Look-ups in named tables: a row name and a column name give one cell, copied from the table.

Table kud
      sor  zoroko  val  dopazim  deg
nos   181     100  100      107   97
ful    88     182  129      112   82
rifu   89     105  197      122   48
fop    69     126  118      208   53

sor of nos = 181
sor of fop = 69
val of ful = 129
deg of ful = 82
zoroko of rifu = 105
deg of rifu = 48
sor of ful = 88
dopazim of rifu = 122
val of fop = 118
dopazim of fop = 208
sor of rifu = 89
zoroko of fop = 126
deg of fop = 53
dopazim of ful = 112
dopazim of nos = 107
zoroko of nos = 100
zoroko of ful = 182
deg of nos = 97
val of rifu = 197
Which row has the largest deg? nos

tof:
|  | poguzig | nibeno | nunok |
|---|---|---|---|
| lem | 86 | 77 | 128 |
| vogefu | 145 | 107 | 119 |
| rifavag | 121 | 170 | 47 |
| lebinak | 56 | 144 | 37 |
| gep | 84 | 121 | 120 |
| bofudip | 75 | 46 | 152 |
| tove | 156 | 60 | 75 |
| sug | 152 | 109 | 90 |
| zonenap | 194 | 85 | 134 |
| nov | 78 | 75 | 143 |
| dur | 165 | 110 | 126 |
| deki | 118 | 124 | 162 |

deki, nunok -> 162
dur, nibeno -> 110
zonenap, poguzig -> 194
lem, nunok -> 128
bofudip, poguzig -> 75
tove, nunok -> 75
sug, poguzig -> 152
lem, nibeno -> 77
gep, poguzig -> 84
bofudip, nibeno -> 46
tove, nibeno -> 60
dur, nunok -> 126
vogefu, nunok -> 119
vogefu, nibeno -> 107
lebinak, poguzig -> 56
gep, nunok -> 120
dur, poguzig -> 165

kabo:
columns: sev, pidulo, zis, til
niden: [136, 143, 148, 150]
ronafiz: [231, 185, 183, 38]
sed: [150, 129, 176, 124]
nabozu: [204, 183, 201, 41]
feg: [134, 135, 168, 148]
nileged: [168, 166, 219, 53]
kanes: [138, 118, 178, 136]
tar: [87, 124, 161, 193]
ronad: [165, 163, 224, 56]

pidulo of nabozu: 183
sev of sed: 150
til of ronad: 56
sev of ronafiz: 231
pidulo of tar: 124
til of sed: 124
sev of feg: 134
zis of kanes: 178
Row with the largest zis: ronad

tufe
columns: vozetab, tok, tesu, dulef, posopep, sidapo, lub
voriro: [694, 565, 903, 571, 538, 578, 634]
pir: [595, 608, 633, 644, 306, 513, 680]
zifome: [615, 730, 720, 669, 497, 600, 721]
maka: [671, 610, 280, 754, 340, 695, 594]
bako: [552, 709, 676, 633, 979, 585, 667]
tetobur: [847, 601, 761, 564, 194, 593, 617]
tapilak: [668, 572, 610, 617, 787, 699, 639]
zadi: [595, 761, 598, 630, 919, 622, 586]
vivupob: [667, 492, 750, 442, 210, 719, 579]

maka, posopep -> 340
tapilak, vozetab -> 668
zifome, vozetab -> 615
bako, posopep -> 979
pir, lub -> 680
tetobur, vozetab -> 847
bako, tok -> 709
tetobur, lub -> 617
maka, sidapo -> 695
tapilak, dulef -> 617
tetobur, tok -> 601
bako, lub -> 667
maka, tesu -> 280
zadi, tesu -> 598
pir, tok -> 608
Row with the largest dulef: maka

peremi
         kirorev  linu  lunupev  gota  boki  buruluf
pogi          82    13      166    80   177       56
finoze       233   241      126   177    20      187
vulokav       40    44       57   145   155      121
busog        192   185      188    92   161       67
nuzi          28    41      119   172   112      125
nifodin      197   234      133    86   103      158
siboge        86    39      136   181   109      169
faba          19    24      116    47   162      100
veri          69    21      151    96   193       55
zudo          69    70      227   138   201      137
fov           30     9      109    70   170       71
nisikof      115    29      133   117   137       86
dad          199   247      179   182    62      134

linu of dad is 247
boki of vulokav is 155
lunupev of siboge is 136
gota of fov is 70
linu of vulokav is 44
linu of finoze is 241
kirorev of busog is 192
kirorev of nisikof is 115
buruluf of vulokav is 121
linu of faba is 24
lunupev of zudo is 227
kirorev of finoze is 233
Row with the largest lunupev: zudo

pizode
         razak  motuzes  giz  taris  goz  mubo  pegiva  betu  kur  zafebo
pez         69       85   49     44   70    85      46    14   10      42
munitik     45       65   26     60   28    92      51    52   56      46
venim       50       47   36     65   62    43      39    20   17      67
fimig       87       67   66     81   77    36      17    83   76      83
guralo      22       73   36     94   76    43      79    95   59      94
nuko        40       82   12     61   69    31      20    12   27      28

mubo of fimig is 36
taris of guralo is 94
goz of pez is 70
motuzes of guralo is 73
taris of nuko is 61
kur of venim is 17
pegiva of nuko is 20
pegiva of guralo is 79

bil.csv
,voz,falavu,moru,rad,laf,vun,fos
det,19,-29,90,54,59,-84,27
ged,30,14,64,-21,58,-36,29
rov,-21,-46,-6,86,-17,-15,-27
biruzi,31,56,13,-73,27,31,44
kag,30,66,3,-98,24,43,28
migipim,-7,47,-61,-45,-47,71,-8
nezo,-3,27,-35,-14,-28,46,7
fisu,44,24,81,-44,82,-38,47
gude,21,47,-9,-66,13,47,23
logizev,-6,-27,33,54,9,-47,-21
leru,34,-2,76,-4,74,-44,38

rad of fisu = -44
laf of leru = 74
falavu of leru = -2
vun of migipim = 71
rad of gude = -66
laf of gude = 13
moru of det = 90
vun of biruzi = 31
rad of ged = -21
moru of logizev = 33
vun of rov = -15
falavu of logizev = -27
laf of kag = 24
laf of logizev = 9
voz of migipim = -7
falavu of gude = 47
Row with the largest falavu: kag

bifa:
|  | pomuve | gona | vuso | mezel | zul | nez | tol | fumesu |
|---|---|---|---|---|---|---|---|---|
| visozo | 58 | 27 | 36 | 44 | 29 | 38 | 38 | 68 |
| nof | 61 | 37 | 18 | 62 | 88 | 30 | 31 | 56 |
| batan | 25 | 41 | 36 | 47 | 50 | 76 | 54 | 39 |
| gaso | 36 | 91 | 77 | 55 | 57 | 21 | 63 | 32 |
| mab | 50 | 45 | 42 | 90 | 66 | 50 | 46 | 58 |
| fut | 48 | 65 | 35 | 21 | 54 | 43 | 40 | 56 |
| nulugop | 51 | 66 | 59 | 26 | 42 | 44 | 63 | 28 |
| fefizor | 40 | 59 | 54 | 56 | 61 | 15 | 34 | 41 |
| saziref | 27 | 47 | 50 | 12 | 34 | 40 | 47 | 37 |
| zeguvip | 54 | 54 | 37 | 76 | 61 | 71 | 31 | 70 |
| lalefu | 49 | 49 | 55 | 59 | 48 | 43 | 60 | 14 |
| lar | 37 | 33 | 37 | 23 | 13 | 71 | 60 | 59 |
| pef | 52 | 53 | 46 | 67 | 31 | 45 | 53 | 53 |
| kozu | 53 | 26 | 65 | 37 | 30 | 16 | 56 | 23 |

gaso, zul: 57
gaso, pomuve: 36
fefizor, tol: 34
pef, fumesu: 53
nof, mezel: 62
pef, pomuve: 52
saziref, nez: 40
fefizor, pomuve: 40
batan, tol: 54
nof, tol: 31
pef, zul: 31
lar, pomuve: 37
fefizor, fumesu: 41
fut, fumesu: 56
nof, pomuve: 61
batan, vuso: 36
kozu, fumesu: 23
nulugop, fumesu: 28
lalefu, gona: 49
nof, vuso: 18

